128 stands for zero in the data rows.
Some points, one per row:
[146 199 123 154 167 169 140 126 178 161 165 165 164 112 145 145 129 152
 148 187 162 186 126 166 168 122 150 139 177 162 168 131]
[117 136 126 138 107 137 129 137 119 164 135  85 149 201 129 137 129 132
 179 107 167 157 127  93  93 201 124 158 126 127 143 143]
[ 82  75 116 136 136 133 124 109 130  77 105 120 127  74 145 111 139 139
 116  98 121  96 147  93  96 102 139 148 120 130 119 131]
[103  96 116  76  75  85 140 102 117 102 126 110 104 112  93 100  94  75
 128  87 100 113 111 101 134 122  88 125  83 112 108  91]
[124 117 151 129 129 139 101 148 128 108 128 121 113 118 124 105 135 115
 112 105 138  97 126 134 128 143 157 142 165 142 112 138]
[131 126 130 140 128 125 104 112 116 134 153 151 141 100 113 129 131 162
 135 133 138 102 118 113 161 128 131 129 133 135 125 131]
[ 90 113 125 125 128  96 115  95 121 106 128  87  84 126 121  86 127 109
 132  91 145 104 137 126  86 128 137 138 133 135 104 139]
[161 141 126 116 116  98 127 106 155 137 143 171 150 128 114 141 117 137
 172 157 124 164 147 139 128 165 132 150 146 130 160 142]
[151  97 160 134 132 153 129 164 123 134 138 130 118 140 154 125 112 115
 128 112 137 121 100 142 128 104 138 128 143 140 100 131]
[146 103 147 178 149 126 129 121 143 115 109 137 108 122 174 145 165 159
 174 148 128  98 154 119 126 135 187 132 178 148 132 178]
[142 120 126  97 178 112 122 102 131 124  96  91 152 103 127 133 138 140
 126 128  92 151  85 166 100 133 156 135 123 106 163 102]
[142 127 158 116 111 149 129 148  77  65 114 118 127 101 121 123  93 136
 128 133  99 128  91 103 108 128 131 114 106  94 153 106]
[129 124 113 123 115  83 115  99  93 107 124  93 121 163  89 149 102 137
 128 144 120 128 117  95  91 159 126 148 100  78 155 107]
[129 124 113 138 135 123 113 126 128  89 107 119 121 120  84 142 150 129
 128 132 123 128 118 179 148 133 131 132 127 125 151 139]
[129 126 167  17   0 121 119   2 251 107  98 204 239  17  45 125 140 162
 198 133 130  40 143 102   0 136 171 192 100 155 101   0]
[ 94 163 132 140 175 132 129 126 132 114 107  92 154 134 142 125 156 126
 134 144 137 155 105 158 101 144 133 145 127 125 140 123]
[136 161 155 129 187 126 161 122 165 144 154 102 153 179 145 170 129 126
 182 174 128 161 145 182 107 157 168 181 146 146 153 177]
[120  86 110  90 127  88 108  98 108 100 112 111 111  95 138 100 113  81
 128 128 118 107  91 114  66 128  83 110  83  86  98 104]
[132 128 102 125 131 138 108 126  97 115 116 119 109  83  98 144 129 122
  87 139 138 109 128 133 124 144 125 121 134 143 127 142]
[172 128 164 129 155 154 129 171 143 117 125 135 156 162 148 124 175 147
 136 153 123 156 140 168 114 138 158 139 120 122 127 112]
[ 94 126  72 129 118  83 117 125 149 136 135 134 115  78 118  95 132 143
 110 123 144 136 125 126 133 112 137  88 139 106  97 135]
[107 100 129 110 127 129 104 101 115 126 115 128 108 128 115 125 106 112
 101  95 150 103 103 108 124 100 130 113 151 101  79 151]
[110 143 110 124 163 133 139 114 147 109 126 112 129 128 138 139 155 110
 111 141 109 143 113 162 104 102 124  78 120 117 119 108]
[109 121 100 114  88 126 100 112 130  94 115 114 120 143 109 111 111  80
  97 131 128 159 101 140 114 148 131 145  83 103  99 104]
[168 161 144 155 135 160 127 148 169 170 163 188 111 128 140 125 156 121
 128 147 153 140 143 168 176 106 136 109 158 120 104 134]
[ 95  94 130 158 122  90 101 104 109  92 116 106 130 114 121 105 114 116
  90 125 140 116 126 106 114 101 127  98 144 101 135 125]
[129 118 156 129  96 150 102 162  84  96  96 128 116 125 173 105 114 126
 128 131 125  99  79 143 119 135 144  83  83 123 146  91]
[126  98 170 167 116 166 119 158 130 134 135 139  97 131 135 107  99 173
 130 112 147 137 133 113 144  65 152  83 108 139 113 122]
[129 132  94  97 117  90  93 109 133 136 128 116  99 116 116 146 104 104
 104 143 119 115 126 121 105 103 127 100 132  87 134 114]
Then 16 other points, each followed by its number:
[118 154  93 135 147 125 150 118 140 126 115  85 140 111 132 144 137 126
 137 127 147 136 126 163 114  95 142 136 154 138  94 131] 0
[120 128 122 114 140 119 116 138 124 134 125 164 118 105 107 156  75 140
 118 137 113 103 157 105 122 151 136 113 121 111 151  98] 1
[107 105 126 121 122 115 129 114 128 111  88 127 110 100 142 140 122 126
  88 160 148 102 104 130 113 112 123 128 134  95 127 164] 2
[115 118 141 137 106 150  80 126  94 119 103 114 103 109 120 115 101 131
  93 117 128  94 116 104 121 113 112 110 100 127 157  85] 3
[109 100 146 136 102  91  88 105  98 107  48 128  90 112 130 123 101 123
 102 118 128 112 126  97  98 122  84 106 113  98 140 113] 4
[113  95 124 119 121 126 113 116 118  92 112 114 111 102 123 125 126 106
  83 132  95 118  80 152  82  97  85 107 115 102  93 107] 5
[129 101 126 148 127 130 101 119 108  94  64 105 108 133 105 106 123 125
 128 128 147 100 136 126  92 121 152 143 143 133 117 144] 6
[ 39 116  11 255 255 255 219 243   0 198  58 127  53 157 182 241 175 134
 222   0  42   0  27  57 160  20   0 154 255  42 107 131] 7
[ 96 106  84 108 123 126  94 126 148 127 131 148 105 144 118 122 124 109
 107 124 131 124  97 116 149 157 127 126 115 130 107 121] 8
[129 163 129  93 137 126 202 118 131 185 144 145 152 206 127 158 147 133
 196 116 164 216 101 130 138 227 101 204 154 103 127  95] 9
[129 151 141 129 117 145 127 168 115 137 104 123 127 128 157 157 117 145
 115 150  89  94 125 109 104 147 111 102  89 112 150 114] 10
[129 132 127 138  96 144 141 134 132 108 128 112 148 117 143 125 129 147
 128 155 169 114 112  94 117 128 133 119 127 122 126 151] 11
[143 129 121  95 149 123 157 143 170 126 168 161 121 132 115 149 101 136
  86 117 116 103 164 141 163 121  99 128  76 147 127  81] 12
[213 126 165 188 143 174 164 128 123 154 153 137 168 165 101 201 151 179
 172 208 144 154 163 160 145 173 183 195 127 115 218  82] 13
[119 134 115 129 141  77 107 118  91 102 128 104 104 128 106 129 129 129
 110 126  94  91  89 130 128 121 124 122  74 103 126  76] 14
[166 121 113 124 115  86 115  94 121 133 127 130 135 116 127 148 130 135
 114 128 123 100 114 136 148 133 135 133 124 104 147 138] 15
Which two of these numbered points are nearest to each point below, looking only along the 5 directions in which the first points spread most? Their numbers follow each, nearest first.
[143 148 147 154 152 140 143 124 151 168 181 158 156 121 130 175 181 134
 114 142 140 161 147 162 173 124 116 146 141 143 136 174] > 0 12
[ 32 133 255  51 127 122  71   0   0 173   0 157   0  34 142 143 106   0
  42 148   0 128 126 107 255   0 131  55   0 115 126   0] > 5 3
[119 159 112 105 138  94 178 131 114 180 166 128 153 194 110 159 129 101
 182 128 132 175 134 142 138 216 130 220 131 130 147 117] > 9 0
[134 126 119 105  84 129 138 156 175 148 171 150 119 108 115 125 108 112
 105 128 106  99 139 117 164  94 118  64 108 172 143 134] > 12 1
[131 118 152 101 127 126 134 141 126 126 150 156 132 134 129 168  99 126
  94 134 119 128 139 108 143 144 134 133 106 135 112  97] > 1 11
[129 138 125 120  83  83 150 116 123 151 138 128 125 148  93 109 124  73
 164 106 128 149 131  90 120 145 107 151 116 133 127 148] > 15 8
[133 129 121 129 110 126 129 124 132 102  98 101 130 127 127 138 140 125
 126 118 128  96 129 136 135 130 166 103 152 139 124 162] > 11 6
[121 133 146 141 114 124 147 136 141 131 124 143 109 128 127 143 118 152
 128 127 136 118 143 130 133 131 131 119 121 121 129 149] > 11 0
[109 131 111  83 114 115 137 120 134 126 114 144 145 155 114 116 132 113
 119 147 128 141 126 162  96 128  85 151 120 134 111 109] > 15 1
[ 94 126  76 123 120  83 106 114 130 132 116 136 138 106 111  88 131 114
 105 121 116 115 130 113 135 128 109 137 127 130 102 131] > 8 2
[194 126 199 154 127 191 185 197 210 162 147 136 206 168 169 174 197 126
 185 182 164 128 139 193 120 156 164 139 192 130  92 141] > 13 9
[104 119 107 149 141 112  97 126 122  84  99  91  99  75 139 104 114 120
 133 120 128 144 113 139 103 104 125 128 127 135 101 143] > 2 8
[116 126 141 116 150 106 137 110 109 120 147 108 135  84 105 129 143 126
  75 136 112 123 126 139 134  80  86  99  99 124 107 119] > 8 2
[171 163 126 150 127 147 140 113 117 115 109 120 165 160  91 173 157 174
 125 186 138 144 129 122 127 186 145 144 144 107 198 158] > 9 13
[102 141 137 114 154 137 131 131 125 117  92  63 144 135 127  92 145  98
 101 121 128 117  85 143  85 125 131 134 125  82  87  85] > 14 10
[168 118 173 149 115 126 144 126 156 166 128 169 152 145 187 141 119 143
 128 128 158 128 175 132 172 128 131 156 107 157 129 111] > 11 0
[152 203 157 145 232 224 204 191 183 206 169 174 225 148 212 197 235 158
 174 214 147 223 159 232 124 181 170 139 217 211 138 174] > 13 9
[141 107 122 107  97 116 108 122  83 113 126 110  75 126 108 108  74  87
 128 128 119 128 106  60 100 109 126 137 110  86 116 131] > 4 14
[128 129  98 106 116  97 116 106 138 152 127 131 124  91  81 141 118 105
 113  98  88 108 137 130 116 135 101  73 111 121 127 108] > 8 15
[194 200 148 171 123 126 166 179 123 152 132 128 196 163 176 202 159 209
 157 191 128 154 126 145 160 211 164 174 183 132 127 112] > 13 9
[ 83  98 101 111 101 102 121  94 123 122 162 114 107 116  89 121 129  88
 105 123 132 128 126 117 128 111 116 126 119 120 113 136] > 8 2
[125  79 122 115  99  83 129 119 104  90  79  85 111  99 127 140  96  93
 115 128 125  95  86 107  99 128 131 125 127 115 123 140] > 4 14
[224 225 132 129 176 220 218 153 244 255 219 255 203 209 127 223 198 172
 209 128 207 156 197 204 207 200 139 169 146 238 245 127] > 13 9
[147 255  51 121  22   0  37 168  98 107 157 166 127  66  57  37 255 139
  50   0  34 198 255 143 150  60   0  60  87 125 124   0] > 5 12
[ 93 104  92 144 105  92 122  67 101 111 115 126 145  96 122 119 150  90
  88 115 119 120 103 119 133 127 100  80 124 105  85 131] > 8 2
[112 154 153 129 109 123 121 166 134 137 121 152 128 133 103 157 113 126
 128 145  97 126 126 117 141 164 127 132 116 128 134  92] > 1 10
[104  78  97 138 112 102  80 109 118  84  98 117  76 109 114  95 107 101
 114 105 128 101  98 122 110 103 110 122 115 100  98 127] > 4 5
[109 121  79 129 124 126 102  80  92  90 123 139 119 147 101 142 112  97
 136 113  91 128 129 149 107 133  96 126 106  88 144 100] > 14 8
[129  99 132 134 101 114  87 110  83 122 128  79 120  89 116  92 111 101
 104 128 146 128  95  69 115 115 134  97 145 119 103 125] > 4 2
[103  97 125 152 127 100 134 144 133 143 169 141 119 121 117  74 118 116
 105 114  89 107 140  96 128 139 136 128 109 130 130 118] > 2 8
[103 103  86 114 134 127 149 104 147 140 128 128 117 128  80 129 165  98
 102 116 111 149 134 139 145 114  94 135  75 130 105 131] > 8 15
[204 204 160 190 168 158 223 128 179 202 165 147 195 199 177 217 175 219
 209 204 189 128 170 196 180 190 206 179 171 168 216 224] > 13 9
[120 100 110 135 144 108 129 125  97 108  66  84 134  79 118 112 125 126
  90 124 118 149  96 145  80  97 117 138 136 117 135  91] > 14 5
[134  76 126 173 118 126  94 126 128  99 123  95 120 103 164 119 142 132
 132  93 168 128 128 105 111 118 131 135 156 120 127 180] > 6 11
[150 193 112 116 127 155 185 126 130 194 188 128 170 207 104 180 168 163
 188 117 128 224 180 167 185 194  92 237 167 208 160 111] > 9 13
[149 126 146 129  82 135 100 181  92 100 112 140 105 122 140  90  82 127
 108 104 117  71  83 102  82 116 152  91 127  94  94 112] > 3 4
[123 136 146 203 140 146 111 104 135 104  77  90 122 117 171 121 187 133
 155 143 186 102 165 114 128 134 201 136 179 130 137 131] > 11 6
[190 123 255  48   0 212  10 215  15 187 175  63 139 165 123 125   0 168
  64 175 118  35   0   9 255  98   7 141 130 153 204   0] > 3 10
[ 58 255 126 192 213   0  24 255 108  44 192 246 171 128 138   0 242 183
  71 166 161 225  81 198 143 117  77   5   0 168  93 186] > 12 0
[128 114 154 129 128 122 110 137 123 115 150 142 102 128 117 127 112 106
  92 127 128 102 130 133 108 115 125 109 127 129 143 131] > 2 1
[126 158 121  97 185 141 130 114 130 128 109 118 127 101 138 118 184  93
 138 170 107 161 126 168 111  80 121  88 162 130 124  85] > 12 15
[129 118 125 105 110 121 128 117 114 126 128  79 134 103 118 125 104  97
 125 137 109 118 101 101  50 122 109 134 131 108 138 126] > 14 4
[132 128 126 109 127 112  85 147 123 131 139 138 102 116 150 111 122 118
 128 117 121 103 113 117 156 149 142 124 112 111 140 133] > 2 8
[129 109 127  84 119 100 136 126 123 134 157 156 127 128 107 101 125  87
 101 101  74 152 114 134 136 106  73 113 127 110 104  88] > 5 14
[118 129 123  93 143 115 121 132 115 100 106 116 115 148 131 133 121  87
 128 116  99 117 102 123  92 119 122 132 131  91 124 128] > 14 8
[114 119 135 100 100 144 129 125 112 126 101 123  98 112 138 115 129  99
 106 128 122 105 126 114 111 107 114  78  96 120 103 124] > 3 5
[ 93 105  98  62 102 120 105  98  73 141  97 140  88 128 107 108 100  99
  93  88 111 128 126  88 128 125 103  75  73  99 123  98] > 5 4
[124 125  88  85 107 142 162 100 154 174 193 158 167 108 101 132 109 103
  91 114  98  95 146 136 157 106  86  92  96 157 133 130] > 12 1
[133  94 155 143 119 145  68 146  98  96 103 119 122 135 171 125  88 126
 107 130 168 126  83 108 114 127 103 120 123 138 110 129] > 3 10
[ 91 111 111 154 127  99  85  99 113 100 101 120 100 124 126 123 121 108
 122 107 144  86 129 122  93 128 135 108 140 128 108 171] > 6 2
[109 116 123  65 124  89 132  98 108 126 126 127 134 121  92  92 105  92
  71 125 128 133 126 147 148  84  97 113  90 112 114 109] > 5 14
[150 141 117 118 140 114 148 126 114 126  94  90 147 110 127 165 131 135
 110 169 128 120 127 139  98 157 114 126 110 115 127 120] > 15 1
[127 119 129 105 102 158  99 117 126 117 121 123 107 114 127 127 104 116
 136 126 127 128 126 130 121 124 106 120  99  92 122 127] > 1 2
[129  96  73 129 117  67 106  84 119 111 140 105 102 136 120 104 118 114
 107 120 124 147 117 114 131 124 133 134 125  88 104 138] > 8 2
